Here are some points:
"-0.3 0.0 -1.1 -0.5 0.5 -0.4 -0.4 -0.7 -0.5 -0.1 -0.1 0.1 0.4 1.0 -0.1 0.0 0.8 0.8 -0.9
 0.5 1.1 0.4 -0.8 -0.6 -0.7 -0.5 -0.4 1.1 1.9 -0.5"
"0.3 0.4 0.4 -0.3 -0.1 0.3 0.0 0.3 -0.5 0.2 -0.1 -0.1 -0.6 0.3 -0.3 0.5 0.0 -0.4 0.1
 0.1 0.1 0.2 0.1 0.1 0.0 0.2 -0.2 -0.1 -0.4 0.0"
"-0.9 -0.3 1.7 -0.8 -1.2 0.7 0.1 -1.5 -1.6 -1.7 -3.8 -5.8 -5.8 -3.6 -4.0 -1.4 -4.5 -5.3 0.4
 2.8 -0.6 6.0 8.5 -3.5 -1.3 -1.2 0.1 1.4 1.2 -2.3"
"-0.1 0.9 -0.1 -0.2 0.4 0.2 0.8 1.4 -0.2 -0.4 0.3 0.8 0.1 -0.7 0.2 0.6 -0.8 -0.8 -0.1
 -0.8 0.3 -1.3 0.9 0.2 -0.5 0.3 0.6 -1.2 -1.8 0.1"
"0.6 0.2 -1.5 -0.5 -0.1 0.0 0.5 0.1 0.5 0.3 0.2 0.1 0.4 -0.6 0.2 0.4 0.6 0.4 -0.4
 0.4 0.8 -0.1 0.3 -0.2 -0.1 0.7 0.3 0.2 0.7 -0.1"
"-0.2 -0.5 1.1 0.3 0.0 -0.1 0.0 -0.9 -0.4 -0.6 -1.1 -0.9 -1.4 -0.1 -1.2 -0.4 -0.7 -0.4 0.4
 0.6 -0.7 0.5 1.4 -0.4 -0.8 -0.8 -0.1 0.3 -0.1 -0.7"
"-0.2 0.3 0.6 -0.4 -0.1 0.3 0.2 0.8 0.1 0.1 0.0 0.1 0.1 -0.5 0.4 0.7 -0.2 -0.1 0.0
 -0.6 0.5 -0.1 -0.5 0.3 0.8 0.4 -0.2 -0.5 -0.6 0.4"
"-0.1 0.6 -0.1 -0.4 0.3 0.4 0.5 1.2 0.1 0.2 0.3 0.5 0.1 -0.4 0.3 0.6 -0.2 -0.5 -0.3
 -0.3 0.7 -0.4 0.5 0.1 -0.1 0.5 0.4 -0.9 -0.9 0.3"
"0.9 0.3 -2.0 -0.2 0.6 0.4 0.2 -1.2 0.2 0.3 0.0 -0.1 0.7 0.4 0.7 -0.1 0.2 0.5 -0.1
 0.9 0.4 -0.4 0.9 -0.3 0.2 0.7 -0.7 -0.5 0.8 -0.3"
"-0.2 -1.0 0.8 0.4 0.5 -0.8 -0.7 -1.5 -0.8 -0.7 1.0 0.4 -0.4 1.1 0.0 -0.9 0.1 1.0 0.1
 0.3 -1.0 0.2 -1.5 -0.5 0.0 -0.5 -0.3 0.6 0.1 0.9"
"0.2 -0.1 -0.8 -0.3 0.0 -0.6 0.0 -0.5 -0.1 -0.5 -0.1 -0.3 0.1 -0.3 -0.3 -0.2 0.6 0.5 -0.5
 0.3 0.3 0.1 -0.2 -0.4 -0.8 0.0 0.1 1.2 1.2 -0.5"
"-1.5 -4.1 5.2 3.0 0.5 -3.4 -3.5 -4.9 -1.6 -2.3 1.4 2.4 -1.2 2.6 -0.2 -5.3 -1.1 1.7 2.8
 0.9 -4.3 2.4 -4.3 -3.3 2.9 -0.7 -0.7 -1.1 -2.4 4.9"
"0.6 0.5 -0.4 -0.3 -0.7 0.5 0.1 0.5 0.1 0.4 -0.1 -0.7 -0.3 -0.4 -0.6 0.1 0.5 -0.3 -0.3
 0.3 0.1 1.0 0.3 0.0 -0.1 0.3 0.3 0.5 0.3 0.0"
"0.7 -0.1 -1.8 -0.1 -0.3 -0.3 -0.1 -0.8 1.1 -0.1 0.2 -0.4 0.8 -0.1 0.3 -0.7 0.9 1.3 -0.7
 0.8 0.3 0.4 -0.1 -0.7 -1.0 0.5 0.6 1.2 1.7 0.1"
"-0.1 0.0 -0.9 0.2 0.2 1.1 -0.5 -0.2 1.1 1.2 -0.6 -0.3 1.1 1.3 0.6 -0.5 -0.3 -0.4 0.4
 0.8 0.4 0.0 1.0 -0.3 0.7 0.7 -0.6 -1.3 0.4 0.3"
"-0.3 -0.1 0.5 0.2 0.2 -0.2 0.0 0.3 0.2 0.3 0.2 0.5 0.2 -0.7 0.5 0.5 -0.5 -0.2 0.5
 -0.5 -0.1 -0.7 -0.4 0.3 0.7 0.5 -0.1 -0.3 -0.6 0.2"
"0.7 0.5 -1.8 -0.4 0.1 0.4 0.6 0.4 0.7 0.5 0.5 0.1 0.7 -0.7 0.6 0.5 0.5 0.3 -0.4
 0.4 0.8 -0.2 0.8 -0.2 0.1 1.0 0.4 -0.6 0.3 0.2"
"-0.1 -0.2 0.4 0.3 -0.6 -0.1 -0.3 0.0 0.5 0.5 -0.5 -0.1 0.4 -0.8 0.7 0.1 -0.1 0.0 0.3
 -0.4 0.2 0.2 -0.9 0.5 1.4 0.0 -0.4 -0.1 0.4 -0.1"
"-0.1 0.6 0.4 -0.3 0.1 0.5 0.5 1.2 -0.2 0.0 -0.3 0.2 -0.3 -0.4 -0.1 0.7 -0.6 -1.0 0.2
 -0.3 0.2 -0.7 1.1 0.3 -0.3 0.2 0.3 -0.9 -1.4 -0.2"
"-2.1 -0.8 1.5 4.6 -9.2 0.4 2.3 6.5 4.0 -5.2 0.3 -4.0 1.5 0.3 -4.6 -3.6 3.6 -3.9 7.3
 -7.6 -9.9 -3.6 6.1 1.3 -3.7 -1.2 4.6 -1.4 -9.2 3.0"
"0.6 0.4 -0.5 -0.3 -0.5 -0.1 -0.1 -0.3 0.0 0.0 -0.1 -0.6 -0.1 0.1 -0.4 -0.2 0.6 0.4 -0.5
 0.5 0.2 1.0 -0.4 -0.1 -0.5 0.0 0.2 1.2 0.9 -0.1"
"0.5 0.4 -0.1 -0.5 -0.3 0.1 0.1 0.2 -0.3 0.2 0.2 0.0 -0.3 0.0 -0.1 0.7 0.4 0.1 -0.3
 0.2 0.5 0.2 -0.1 0.2 -0.1 0.1 0.2 0.4 0.2 0.0"
"0.4 0.3 0.0 -0.3 -1.0 -0.2 -0.5 0.0 -0.3 0.1 -0.5 -1.0 -0.7 0.0 -1.4 -0.3 1.3 0.1 -0.7
 0.5 0.1 2.1 -0.9 -0.1 -0.7 -0.5 0.2 2.2 1.3 -0.5"
"-0.2 0.8 0.4 -0.1 0.2 0.3 0.8 1.7 -0.1 -0.3 -0.1 0.6 -0.1 -0.6 -0.2 0.7 -0.8 -1.0 0.3
 -0.8 0.0 -1.3 1.0 0.5 -0.6 0.3 0.7 -1.2 -2.2 0.1"
"0.2 -0.8 -0.6 0.2 0.4 -0.5 -0.7 -1.4 0.2 -0.3 0.3 0.1 0.5 1.2 0.5 -1.0 0.5 1.1 -0.4
 0.8 -0.2 0.4 -0.7 -0.9 -0.2 -0.1 -0.3 0.6 1.7 0.3"
"-3.9 -0.1 -1.6 -2.1 2.9 -4.0 -2.4 -0.4 -3.0 -2.2 -3.7 1.8 0.4 1.1 -2.5 1.2 1.7 0.6 -1.9
 -0.4 3.5 0.4 -3.1 -3.7 -4.9 -1.9 -2.7 5.1 5.4 -3.8"
"-0.4 -1.2 1.1 1.0 0.2 -0.9 -1.1 -1.7 -0.3 -0.5 0.6 0.5 -0.1 1.1 0.0 -1.8 -0.1 0.7 0.7
 0.5 -1.4 0.7 -1.2 -0.9 0.7 -0.2 -0.3 0.1 -0.2 1.3"
"0.3 0.3 0.1 -0.4 -0.5 0.4 0.2 1.1 -0.1 0.6 0.1 0.0 -0.4 -0.2 -0.4 0.8 0.4 -0.5 -0.1
 0.1 0.4 0.4 0.1 0.4 0.1 0.4 0.4 -0.2 -0.3 0.1"
"0.3 0.4 1.7 0.0 -1.3 0.4 -0.2 0.7 -0.7 0.2 -0.5 -1.2 -1.8 -0.5 -1.7 0.1 -0.2 -1.3 0.4
 -0.1 -0.9 1.6 0.4 0.4 -0.1 -0.3 0.4 0.7 -1.1 -0.1"
"-0.2 0.6 0.2 -0.4 0.2 0.2 0.7 1.5 -0.2 -0.1 0.1 0.5 -0.2 -0.4 0.0 0.7 -0.5 -1.0 0.1
 -0.6 0.4 -1.0 0.8 0.5 -0.3 0.1 0.6 -1.0 -1.5 -0.1"
"-0.2 0.7 0.2 -0.3 0.2 0.4 0.6 1.4 -0.2 -0.1 0.2 0.4 0.0 -0.4 0.0 0.6 -0.6 -0.8 0.0
 -0.7 0.1 -0.7 0.7 0.3 -0.2 0.3 0.5 -0.9 -1.6 0.2"
Then 12 other points, each followed by its number:
"0.3 -0.6 0.1 0.2 -0.2 -1.0 -0.5 -0.6 0.7 -0.5 0.8 0.1 0.1 0.4 0.3 -0.8 0.5 1.3 -0.3
 0.2 -0.5 0.1 -1.4 -0.6 -0.9 0.2 0.7 1.4 0.6 0.9" 0
"-0.2 -0.6 0.3 0.1 0.3 -0.7 -0.6 -0.5 0.0 -0.5 0.8 0.5 0.2 0.9 0.3 -0.6 0.3 0.9 -0.1
 0.1 -0.5 0.0 -1.2 -0.7 -0.2 0.2 0.1 0.4 0.1 1.1" 1
"-0.2 0.4 0.7 -0.5 0.3 0.3 0.4 1.1 -0.6 0.0 0.1 0.4 -0.5 0.0 -0.1 1.1 -0.5 -0.7 0.2
 -0.6 0.2 -0.8 0.2 0.3 -0.1 0.3 0.0 -0.8 -1.6 0.1" 2
"0.0 -0.8 -0.6 0.0 0.9 -0.1 -0.6 -1.8 -1.0 -0.3 0.5 -0.1 0.2 1.8 0.2 -0.8 0.4 0.9 -0.5
 0.9 -0.2 0.2 -0.7 -0.4 0.1 -0.8 -0.9 0.6 1.8 -0.3" 3
"0.0 0.5 0.4 -0.2 -0.2 0.4 0.2 1.2 0.3 0.6 -0.1 0.2 0.2 -0.7 0.7 0.9 -0.3 -0.4 0.2
 -0.5 0.8 -0.2 -0.2 0.3 1.1 0.8 0.0 -0.8 -0.6 0.3" 4
"-0.4 -0.1 -1.1 0.0 0.9 1.1 -0.3 -0.4 0.8 0.9 -0.2 -0.1 1.1 1.7 0.8 -0.4 -0.4 0.1 -0.1
 0.8 0.8 -0.1 0.9 -0.4 0.4 0.3 -0.9 -1.1 0.8 0.2" 5
"0.0 0.3 0.5 -0.5 0.0 0.3 0.1 0.7 -0.5 0.0 0.0 -0.1 -0.8 0.0 -0.5 0.7 -0.3 -0.6 0.0
 -0.1 0.2 0.1 0.4 -0.1 -0.2 0.3 -0.1 0.0 -0.8 0.1" 6
"-0.1 -0.9 0.1 0.4 1.1 -0.9 -0.8 -2.5 -1.2 -0.8 0.6 0.6 -0.1 1.6 0.3 -0.9 0.2 1.3 -0.2
 0.7 -0.4 0.1 -1.3 -0.7 -0.1 -0.9 -0.9 0.6 1.2 0.3" 7
"0.1 -0.3 -1.5 -0.1 0.2 -0.3 -0.2 -1.0 0.5 -0.2 0.1 -0.2 0.7 0.5 0.0 -0.8 0.8 1.1 -0.8
 0.8 0.4 0.5 -0.4 -0.7 -0.7 -0.1 0.0 1.1 1.9 -0.2" 8
"-0.3 -0.2 0.9 -0.2 0.3 0.2 0.1 0.7 0.1 0.2 -0.1 0.3 -0.4 -0.4 0.3 1.0 -0.8 -0.5 0.6
 -0.6 0.0 -0.7 -0.2 0.4 0.6 0.2 -0.4 -1.1 -1.3 0.3" 9
"-0.1 0.4 0.6 -0.4 0.2 0.6 0.3 0.9 -0.5 0.0 0.1 0.2 -0.5 0.0 0.0 0.9 -0.6 -0.7 0.1
 -0.3 0.2 -0.5 0.4 0.2 0.1 0.3 -0.1 -0.9 -1.3 0.2" 10
"0.0 0.0 0.3 0.3 -0.1 -0.3 -0.3 0.1 0.2 0.5 0.2 0.8 0.6 -0.8 1.0 0.7 -0.4 -0.1 0.7
 -0.6 0.1 -0.8 -0.8 0.6 1.2 0.4 0.2 -0.1 -0.2 0.0" 11
Which of these numbered points is nearest to each point below, looking only along the 4 directions in which the first points spread most? Its number follows each.
"0.3 0.5 -0.6 0.9 -1.6 -0.1 -0.2 0.0 2.5 1.1 -1.1 -1.0 2.5 -2.3 2.1 -1.4 0.6 0.7 0.1
 -0.1 1.4 2.0 -0.1 0.3 2.4 0.7 0.6 0.1 2.9 0.0" > 5
"-0.7 0.2 -0.8 -0.9 0.8 -0.9 0.0 0.2 -0.7 -0.5 -0.4 0.9 0.1 0.2 -0.4 0.9 0.5 0.4 -0.7
 -0.1 1.3 -0.4 -0.8 -0.6 -1.0 -0.1 -0.5 0.9 0.8 -0.6" > 8
"0.0 0.2 0.1 0.2 -0.6 -0.1 -0.1 0.3 0.5 0.6 -0.2 0.1 0.7 -0.7 1.0 0.3 0.1 0.0 0.1
 -0.5 0.5 0.2 -0.7 0.5 1.1 0.2 0.2 0.0 0.4 0.1" > 11
"-0.2 -1.8 1.2 0.9 0.9 -1.8 -1.6 -3.4 -1.6 -1.5 1.0 0.9 -0.3 2.0 0.3 -2.2 -0.1 1.6 0.5
 0.8 -1.6 0.5 -2.3 -1.4 0.7 -1.0 -1.0 0.5 0.8 1.3" > 7
"-1.0 -1.6 -2.5 1.8 1.4 1.9 1.4 -6.8 -1.7 -2.1 4.2 -2.4 -0.5 5.5 -2.2 -5.4 1.0 4.8 -4.0
 2.7 -2.0 3.3 -1.1 0.0 -2.0 -4.6 -1.1 3.4 2.8 0.3" > 7
"0.0 0.2 0.7 -0.1 -0.2 0.3 0.0 0.5 0.0 0.4 -0.5 0.0 -0.4 -0.5 0.2 0.8 -0.5 -0.5 0.4
 -0.3 0.4 -0.2 0.1 0.3 0.5 0.2 -0.2 -0.7 -0.7 0.1" > 10
"0.0 0.5 0.0 0.1 -0.4 0.2 0.1 1.0 1.3 0.7 -0.1 -0.2 1.2 -1.5 1.2 -0.2 0.1 0.1 0.0
 -0.4 1.0 0.6 0.1 0.0 1.5 0.9 0.3 -0.6 0.7 0.3" > 4
"0.0 0.3 0.5 -0.3 -0.3 0.3 0.3 1.2 0.2 0.6 0.0 0.4 0.0 -0.5 0.4 1.1 -0.3 -0.6 0.3
 -0.6 0.5 -0.5 -0.2 0.6 1.0 0.7 0.2 -0.8 -0.9 0.2" > 4
"0.4 0.6 -1.0 -0.3 0.6 0.1 0.8 0.6 0.1 0.2 0.2 0.4 0.3 -0.8 0.5 0.5 -0.2 -0.1 -0.2
 -0.1 0.6 -0.8 1.0 0.0 -0.2 0.6 0.4 -0.9 -0.5 0.0" > 4
"0.6 -0.9 -0.5 0.1 1.5 -1.2 -0.9 -3.0 -1.7 -1.3 1.0 0.2 0.1 1.9 0.7 -1.0 0.3 2.0 -0.6
 0.9 -0.6 -0.2 -1.7 -0.9 -0.2 -0.9 -1.1 1.2 2.2 -0.2" > 7
"-0.5 -0.3 0.8 0.4 0.3 -0.3 -0.4 -0.1 -0.3 0.3 0.4 1.3 0.0 -0.4 0.9 1.0 -0.5 -0.3 0.9
 -0.9 -0.4 -0.9 -1.2 0.5 0.7 0.3 -0.3 -0.7 -1.0 0.4" > 11
"-0.1 0.2 0.8 -0.3 0.2 0.2 0.2 0.8 -0.4 0.1 -0.1 0.2 -0.6 -0.1 -0.2 1.0 -0.4 -0.4 0.3
 -0.4 0.3 -0.5 -0.2 0.3 0.2 0.4 -0.3 -0.6 -1.3 0.1" > 10
"-0.7 -0.9 0.6 0.8 0.3 -0.6 -0.6 -0.1 0.7 0.4 0.2 0.5 0.5 -1.4 0.4 0.0 -0.8 -0.3 1.0
 -0.7 -0.5 -0.8 -0.9 0.3 1.5 0.5 0.0 0.2 0.1 -0.4" > 11
"0.1 -0.3 -0.4 0.3 0.3 -0.4 -0.6 -1.7 -0.5 -0.4 -0.2 -0.1 0.0 0.9 -0.4 -1.1 0.2 0.8 -0.1
 0.7 -0.3 0.7 -0.4 -0.7 -0.3 -0.4 -0.5 0.9 0.9 -0.2" > 3
"0.2 -0.9 -0.1 0.0 -0.3 -1.2 -0.6 -0.2 1.2 -0.7 0.7 -0.2 0.3 0.4 0.1 -0.9 0.9 1.8 -0.7
 0.2 -0.4 0.3 -1.7 -0.7 -1.6 0.2 1.0 2.1 1.3 0.9" > 0
"-0.6 -0.7 0.7 1.3 -0.2 -0.8 -1.2 -1.2 0.2 0.6 0.2 1.1 0.4 -0.9 1.4 0.0 -0.3 0.1 1.1
 -0.9 -1.0 0.0 -1.6 0.7 1.0 -0.4 -0.3 -0.1 0.0 0.4" > 1
"-0.3 -0.1 0.5 0.1 0.3 0.2 0.0 0.2 0.2 0.3 0.1 0.4 0.1 -0.3 0.8 0.7 -0.7 -0.2 0.3
 -0.6 0.1 -0.7 -0.5 0.2 0.8 0.2 -0.5 -1.0 -0.9 0.3" > 11
"0.0 0.1 0.9 0.0 -0.1 0.2 0.1 -0.4 -0.6 -0.2 -0.5 -0.5 -1.1 0.4 -0.8 0.0 -0.4 -0.3 0.0
 0.2 -0.2 0.5 0.5 0.2 -0.5 -0.7 -0.2 0.2 -0.5 -0.4" > 6
"-0.5 -0.8 0.0 0.1 0.6 -0.1 -0.6 -1.0 -0.4 0.0 0.1 0.1 0.0 1.5 -0.1 -0.7 0.3 0.5 -0.2
 0.7 -0.1 0.6 -0.4 -0.5 0.0 -0.6 -0.6 0.1 1.0 0.2" > 3
"-0.5 -1.1 0.2 0.5 0.7 -0.9 -0.7 -2.1 -0.7 -1.0 0.5 0.2 -0.2 1.3 -0.2 -1.5 0.1 1.1 -0.2
 0.6 -0.8 0.4 -1.1 -1.1 0.0 -0.7 -0.7 0.7 0.7 0.4" > 7
"0.4 0.2 0.6 0.2 -0.7 0.5 -0.4 -1.1 -1.2 -0.1 0.4 -1.0 -1.0 1.2 -1.2 -0.7 0.6 0.3 -0.6
 0.4 -0.8 1.9 -1.3 0.3 0.1 -1.0 -0.5 1.6 0.4 0.0" > 3
"0.2 0.2 -1.4 -0.2 0.1 0.0 0.0 -0.8 -0.1 0.1 -0.1 -0.3 0.4 0.5 -0.2 -0.3 0.6 0.9 -0.8
 0.7 0.7 0.6 -0.3 -0.2 -0.5 -0.3 -0.1 1.1 1.6 -0.5" > 8
"-0.4 -0.5 0.9 0.1 -0.1 0.2 0.0 0.1 0.4 0.2 -0.5 0.1 -0.1 -0.6 0.6 0.5 -0.7 -0.3 0.5
 -0.6 -0.1 -0.8 -0.5 0.4 1.1 -0.2 -0.8 -1.2 -0.8 0.2" > 9
"0.0 -0.7 -0.3 0.1 0.6 -0.8 -0.7 -1.2 -0.3 -0.7 0.7 0.2 0.2 1.2 0.4 -0.8 0.3 1.4 -0.4
 0.4 -0.3 -0.1 -1.3 -0.8 -0.6 -0.2 -0.3 1.1 1.2 0.5" > 3
"-0.3 -0.4 0.1 0.1 0.0 -0.4 -0.7 -1.6 -1.2 -0.9 0.4 -0.7 -0.7 1.5 -1.4 -1.2 0.8 1.0 -1.1
 0.4 -0.6 1.7 -1.7 -0.4 -0.7 -1.3 -0.7 2.3 1.3 -0.3" > 3
"-1.8 -1.1 -3.5 1.1 1.8 4.2 -2.9 -2.0 4.9 4.6 -3.2 -1.7 5.3 7.0 3.1 -2.9 -1.7 -1.0 1.0
 3.0 2.1 0.1 3.7 -1.1 2.0 1.1 -2.9 -3.4 4.9 -0.5" > 5
"0.2 -0.1 -2.7 -0.2 0.6 1.0 0.0 -0.6 1.3 1.3 -0.2 -0.2 1.8 1.0 1.1 -0.4 0.4 0.3 -0.5
 1.4 1.4 0.0 1.4 -0.5 0.5 0.5 -0.6 -0.9 2.2 -0.4" > 5
"-0.4 -0.4 0.5 0.5 0.3 -0.6 -0.5 -0.5 -0.1 0.4 0.4 1.0 0.4 -0.5 1.1 0.4 -0.3 0.1 0.7
 -0.6 -0.3 -0.4 -1.1 0.4 0.8 0.1 -0.2 -0.1 0.0 0.3" > 11
"-0.6 -1.0 0.8 1.6 -0.3 -1.0 -1.2 -1.6 0.1 0.5 0.0 1.1 0.2 -1.2 1.2 0.0 -0.6 0.0 1.4
 -1.1 -1.5 -0.4 -1.8 0.9 1.1 -0.6 -0.4 0.1 0.0 0.2" > 1
"0.2 -0.2 0.0 0.3 -0.2 0.2 -0.3 -1.6 -0.5 -0.3 -0.4 -1.0 -0.8 0.8 -1.1 -1.2 0.2 0.4 -0.4
 0.9 -0.5 1.4 0.2 -0.3 -0.5 -0.9 -0.5 1.2 0.9 -0.4" > 3
"0.0 0.2 0.6 0.0 -0.2 0.2 0.1 0.8 0.5 0.4 -0.2 0.0 0.0 -0.8 0.3 0.5 -0.2 -0.4 0.3
 -0.4 0.3 0.0 -0.1 0.3 0.7 0.4 0.2 -0.3 -0.5 0.0" > 10
"-0.9 -0.4 -0.8 -0.1 0.8 -0.5 -0.4 -2.3 -1.7 -1.1 0.3 -0.6 -0.6 1.9 -1.7 -1.2 1.0 1.5 -1.7
 0.7 0.1 1.7 -1.7 -0.8 -1.6 -2.1 -1.1 3.0 2.4 -1.0" > 3
"0.6 0.2 -1.7 0.0 0.6 0.6 0.1 -0.9 0.5 0.3 0.1 0.0 0.8 0.3 0.7 -0.3 0.1 0.5 -0.2
 0.8 0.4 -0.3 1.0 -0.5 0.1 0.7 -0.5 -0.7 0.5 0.0" > 5
"-0.2 0.1 0.7 -0.2 -0.3 0.2 -0.4 0.0 -0.7 0.1 0.1 0.0 -0.6 0.9 -0.7 -0.1 0.4 -0.1 -0.3
 0.0 0.0 1.0 -1.2 0.2 -0.1 -0.4 -0.3 0.9 -0.1 0.2" > 0
"0.2 0.3 0.6 -0.2 0.1 0.2 0.1 0.3 -0.2 0.1 -0.7 -0.2 -0.7 -0.1 -0.6 0.5 -0.2 -0.5 0.2
 0.1 0.3 0.0 0.5 0.1 -0.2 0.1 -0.2 -0.3 -0.8 -0.2" > 6
"0.6 0.4 0.5 0.1 -1.3 0.5 -0.8 -0.1 -0.3 0.4 -0.5 -1.2 -0.8 0.3 -1.2 -0.6 0.8 -0.5 0.0
 0.3 -0.6 2.1 -0.8 0.2 0.4 -0.2 -0.1 1.5 0.5 -0.2" > 6
"0.1 0.3 -0.1 -0.4 0.2 0.0 0.1 0.1 -0.3 0.1 -0.8 0.0 -0.4 -0.1 -0.5 0.6 0.1 -0.2 0.1
 0.2 0.6 -0.1 0.5 -0.2 -0.5 0.2 -0.3 0.2 -0.1 -0.5" > 6
"-0.4 -0.6 0.7 1.0 -0.1 -0.7 -0.8 -0.8 -0.3 0.4 0.5 0.8 0.1 -0.8 0.9 0.3 -0.2 -0.1 0.9
 -1.0 -1.1 -0.4 -1.6 0.7 1.0 -0.3 -0.4 0.3 0.0 0.2" > 1
"-3.6 -5.4 2.4 1.5 4.4 -1.9 0.1 3.3 4.7 1.6 1.9 -1.7 2.1 -8.1 -3.4 -2.0 -4.1 -2.7 2.5
 0.0 0.0 -3.2 0.8 0.4 6.4 4.6 2.1 5.7 3.3 -7.0" > 6
"-0.3 0.3 0.8 -0.4 0.3 0.3 0.4 1.2 -0.3 -0.2 -0.2 0.5 -0.5 0.0 -0.2 1.1 -0.3 -0.7 0.3
 -0.6 0.1 -1.1 0.4 0.4 -0.3 0.2 0.0 -0.9 -1.7 0.1" > 2
"-0.5 0.0 -0.8 -0.5 0.5 -0.7 -0.3 -0.4 -0.7 -0.5 -0.6 0.3 0.1 0.6 -0.5 0.2 0.7 0.5 -0.7
 0.3 0.8 0.2 -0.7 -0.6 -1.2 -0.5 -0.5 1.2 1.5 -0.9" > 8
"3.4 -1.1 -2.0 -0.8 5.5 -2.0 -0.8 -8.9 -8.2 -3.3 3.7 0.6 0.6 5.5 4.0 -0.4 0.2 4.1 -1.8
 2.4 -0.7 -3.2 -2.6 -0.5 2.5 -3.5 -4.9 0.3 7.0 -2.7" > 7
"-0.2 -0.5 -0.6 0.0 0.5 0.1 0.0 -1.6 -0.7 -0.5 0.3 -0.6 -0.5 1.2 -0.7 -0.8 0.2 0.9 -0.8
 0.8 -0.1 0.8 -0.2 -0.4 -0.6 -1.1 -0.7 0.9 1.1 -0.4" > 3
"-0.8 -1.3 0.8 1.1 0.3 -1.0 -0.6 0.0 1.2 0.6 0.4 0.2 0.9 -2.2 0.3 -0.5 -0.7 -0.4 1.1
 -0.7 -0.7 -0.6 -0.9 0.6 1.9 0.7 0.6 1.2 0.9 -1.0" > 11
"0.6 0.3 -0.9 -0.1 0.4 0.3 0.4 -0.4 0.2 0.1 -0.1 0.2 0.1 -0.3 0.0 0.3 -0.1 0.2 0.0
 0.3 0.3 -0.6 0.9 -0.2 0.0 0.7 -0.2 -0.7 -0.5 0.0" > 10
"-0.1 0.2 0.3 -0.2 0.3 0.5 0.0 0.3 -0.2 0.1 0.0 0.1 -0.2 0.3 0.1 0.5 -0.6 -0.6 0.3
 0.0 0.1 -0.4 0.6 -0.1 0.1 0.3 -0.3 -0.8 -0.9 0.2" > 10
"0.0 0.3 1.0 -0.1 0.0 0.3 0.4 0.9 -0.3 -0.2 -0.3 0.1 -0.8 -0.1 -0.3 0.8 -0.6 -0.9 0.6
 -0.4 -0.3 -0.8 1.0 0.3 -0.3 0.1 0.1 -0.9 -1.6 0.0" > 10
"0.3 0.3 0.4 -0.3 -0.4 0.3 0.1 -0.1 -0.3 -0.2 -0.6 -1.0 -1.0 -0.4 -0.7 0.0 -0.6 -0.7 -0.2
 0.5 0.0 0.8 1.4 -0.3 -0.7 -0.1 0.2 0.4 -0.1 -0.5" > 6
"-0.3 0.0 0.8 -0.3 0.2 0.3 0.4 0.8 -0.2 0.0 0.1 0.5 -0.4 -0.2 0.4 1.1 -0.8 -0.5 0.3
 -0.8 -0.2 -1.1 -0.3 0.4 0.5 0.2 -0.4 -1.2 -1.6 0.4" > 9
"-0.4 -0.4 0.4 0.1 0.1 0.1 0.0 0.4 0.5 0.5 -0.2 0.1 0.4 -0.6 0.6 0.3 -0.3 -0.2 0.2
 -0.4 0.2 -0.3 -0.4 0.3 1.2 0.1 -0.4 -0.6 0.1 -0.1" > 11
"0.5 0.4 0.3 -0.2 -0.3 0.4 0.3 0.8 0.2 0.5 -0.4 -0.1 -0.4 -0.4 -0.3 0.7 -0.2 -0.7 0.4
 0.0 0.3 -0.2 1.0 0.3 -0.1 0.5 0.3 -0.6 -0.9 -0.2" > 10
"-1.1 1.1 0.7 2.0 -1.7 0.6 -2.2 1.8 7.2 0.4 -1.7 -5.8 5.7 -6.4 4.6 -8.1 3.1 2.0 -2.2
 -0.1 1.4 9.9 1.5 -4.8 3.0 1.4 -0.7 -0.6 7.5 3.1" > 3
"-0.1 0.1 0.8 0.2 -0.1 0.2 0.0 0.4 0.4 0.5 -0.3 0.4 0.1 -0.5 0.6 0.6 -0.4 -0.2 0.4
 -0.4 0.3 -0.3 -0.2 0.3 0.6 0.2 -0.2 -0.8 -0.7 0.3" > 9
"-0.2 -1.0 1.0 0.4 0.3 -1.1 -1.0 -1.1 -0.4 -0.6 0.5 0.6 -0.2 0.8 0.0 -1.0 0.0 0.7 0.5
 0.2 -1.0 0.3 -1.4 -0.8 0.3 -0.1 -0.1 0.2 -0.2 1.0" > 1
"-0.3 -0.6 0.2 0.1 0.0 -0.8 -0.4 0.0 0.3 -0.5 0.4 0.2 0.1 0.1 -0.2 -0.6 0.3 0.7 0.1
 -0.1 -0.6 -0.1 -0.9 -0.7 -0.5 0.3 0.4 0.9 0.1 0.5" > 0
"0.3 -0.6 -0.5 0.2 0.9 -0.7 -0.8 -2.0 -0.7 -0.5 0.6 0.2 0.6 1.7 1.1 -0.9 0.2 1.1 -0.2
 0.6 -0.4 -0.2 -1.0 -0.6 0.3 -0.5 -0.7 0.2 1.7 0.2" > 3
"-0.2 -0.1 0.8 -0.2 0.2 0.3 0.2 0.3 0.0 0.0 -0.2 0.2 -0.3 -0.3 0.5 0.9 -0.7 -0.3 0.2
 -0.6 0.0 -0.7 -0.2 0.4 0.7 0.1 -0.8 -1.1 -1.1 0.4" > 9
"-0.2 0.7 0.3 -0.2 -0.1 0.1 0.6 1.4 -0.1 -0.5 0.6 0.6 0.2 -0.1 0.2 0.7 -0.2 -0.5 0.2
 -1.0 -0.6 -1.3 0.2 0.3 -0.4 0.3 0.6 -0.6 -1.7 0.5" > 2
"0.0 0.3 1.0 -0.3 0.2 0.3 0.4 0.9 -0.2 0.0 -0.5 0.2 -0.7 -0.2 -0.3 1.0 -0.7 -0.8 0.5
 -0.4 0.2 -0.8 0.9 0.4 -0.4 0.1 0.0 -1.0 -1.6 0.0" > 10
"0.3 0.1 -0.5 0.3 -0.7 1.3 -0.8 -0.4 0.9 1.3 -0.9 -1.4 0.4 1.4 -0.3 -1.1 0.3 -0.7 0.1
 1.0 -0.1 1.7 0.9 0.1 0.6 -0.1 -0.3 0.1 1.4 -0.4" > 6
